Rotation paths and how fast each direction turns (degrees a step):
Each turn is a multiple of 5 degrees from 10 to 175, or 0.

+0.64 -0.52 -5.24 +0.19 -2.22 +2.97 -0.45 +2.81 +0.46 +0.43 +1.44 -0.52
 -2.15 +3.41
+1.34 +0.55 -5.01 -1.00 -4.94 -1.02 +0.92 +1.45 +1.16 +0.67 +1.72 +1.23
 -0.55 +2.23
+3.74 +1.80 -1.59 -0.17 -5.16 -1.57 +1.44 +1.79 -0.50 +3.19 -0.22 -1.21
 -0.86 +1.36
+3.99 +0.94 -1.96 +0.94 -1.83 +2.08 +0.06 +2.53 -1.20 +2.81 -1.21 -2.33
 -3.08 +2.70
+1.62 +0.28 -4.87 -0.11 -1.84 +3.77 +0.00 +1.82 +1.18 +0.20 +0.45 -0.28
 -2.98 +3.28
+0.67 +0.70 -4.40 -1.01 -5.54 +0.71 +1.31 +1.71 +1.93 +0.44 +1.99 +0.24
 -0.32 +1.95
+2.59 +0.87 -2.04 +0.10 -5.36 -1.75 +0.97 +2.71 -0.96 +3.05 +0.90 -1.57
 -0.13 +1.53
+4.25 +0.69 -2.55 +0.96 -1.66 +0.21 -0.26 +2.52 -1.91 +3.02 -1.03 -1.41
 -3.01 +2.90
+2.94 +1.28 -4.40 -0.44 -1.66 +3.27 +0.34 +0.93 +1.30 +0.53 -0.65 +0.20
 -3.45 +3.04
+0.76 +1.27 -3.63 -0.90 -5.41 +2.42 +1.62 +1.58 +2.48 +0.48 +1.51 -0.79
 -0.58 +1.80
+1.24 -0.03 -2.52 +0.62 -5.24 -0.58 +0.55 +3.65 -0.91 +2.57 +1.71 -2.08
 +0.09 +1.93
+3.77 +0.10 -3.67 +0.73 -1.99 -1.22 -0.65 +2.73 -2.16 +2.69 -0.27 -0.28
 -2.56 +3.01
+4.07 +1.81 -4.07 -0.77 -2.06 +1.65 +0.78 +0.27 +1.27 +1.04 -1.26 +0.71
 -3.49 +2.68
+1.69 +1.86 -2.44 -0.67 -4.96 +3.48 +1.83 +1.30 +2.46 +1.04 +0.43 -1.69
 -1.24 +1.59
+0.59 -0.39 -2.74 +0.77 -4.65 +1.27 +0.32 +4.01 -0.57 +2.13 +1.97 -2.61
 -0.12 +2.31
+2.57 -0.51 -4.79 +0.44 -2.32 -1.51 -0.73 +2.81 -1.77 +1.99 +0.87 +0.37
 -1.90 +3.29
+4.50 +2.01 -3.83 -0.98 -3.04 -0.28 +0.96 +0.03 +0.91 +1.43 -1.04 +1.04
 -2.93 +2.22
+2.88 +2.41 -1.48 -0.34 -4.46 +3.08 +1.84 +1.26 +1.59 +1.89 -0.67 -2.21
 -1.76 +1.43
+0.57 -0.35 -2.85 +1.01 -3.56 +3.04 +0.14 +3.98 -0.29 +1.80 +1.40 -2.87
 -0.99 +2.69
+1.32 -0.79 -5.53 +0.19 -2.77 -0.59 -0.58 +2.84 -0.82 +1.09 +1.78 +0.66
 -1.44 +3.28
+3.88 +1.84 -3.88 -1.01 -4.22 -1.73 +1.18 +0.50 +0.59 +1.66 -0.20 +1.26
 -1.79 +2.00
+3.94 +2.49 -1.01 -0.11 -4.15 +1.73 +1.67 +1.35 +0.50 +2.72 -1.19 -2.28
 -1.94 +1.44
+1.49 +0.01 -2.85 +1.02 -2.30 +3.88 -0.12 +3.35 -0.21 +1.64 +0.36 -2.78
 -2.18 +2.86
+0.70 -0.60 -5.80 -0.19 -2.94 +1.09 -0.21 +2.61 +0.48 +0.31 +1.93 +0.59
 -1.44 +3.25
+2.59 +1.36 -3.91 -1.04 -5.32 -2.05 +1.33 +1.17 +0.60 +1.63 +0.87 +0.90
 -0.59 +1.74
+4.30 +2.04 -0.96 +0.27 -4.11 -0.02 +1.25 +1.85 -0.73 +3.46 -0.99 -2.14
 -1.73 +1.54
+2.85 +0.43 -2.91 +0.94 -1.34 +3.66 -0.16 +2.71 -0.44 +1.83 -0.61 -2.21
 -3.15 +3.09
+0.76 +0.05 -5.44 -0.46 -3.01 +2.82 +0.19 +1.85 +1.58 -0.12 +1.43 +0.36
 -1.95 +3.07
+1.42 +0.96 -3.71 -0.88 -6.06 -1.04 +1.34 +1.78 +1.09 +1.42 +1.77 +0.00
 +0.09 +1.58
+3.74 +1.10 -1.59 +0.58 -4.15 -1.38 +0.65 +2.64 -1.56 +3.54 -0.31 -1.94
 -1.11 +1.82
+3.99 +0.74 -3.17 +0.63 -0.98 +2.13 -0.30 +2.00 -0.97 +2.14 -1.27 -1.23
 -3.64 +3.20
+1.67 +1.05 -4.73 -0.76 -2.85 +3.48 +0.79 +1.06 +2.25 -0.05 +0.40 +0.14
 -2.46 +2.80
-0.36 -0.14 +1.71 +0.33 -0.52 -1.05 -1.04 -0.71 +0.23 -2.47 -0.45 -0.76
 -0.28 +1.71 | 0
+1.89 +1.21 +1.02 +0.00 +1.12 +1.09 +0.29 -1.03 +0.16 +0.43 -1.94 -0.37
 -1.51 -0.08 | 80
+0.02 +1.31 +0.96 -0.92 -2.19 -0.34 +1.42 -1.01 +1.53 +0.00 +0.03 -0.04
 +1.01 -1.15 | 95
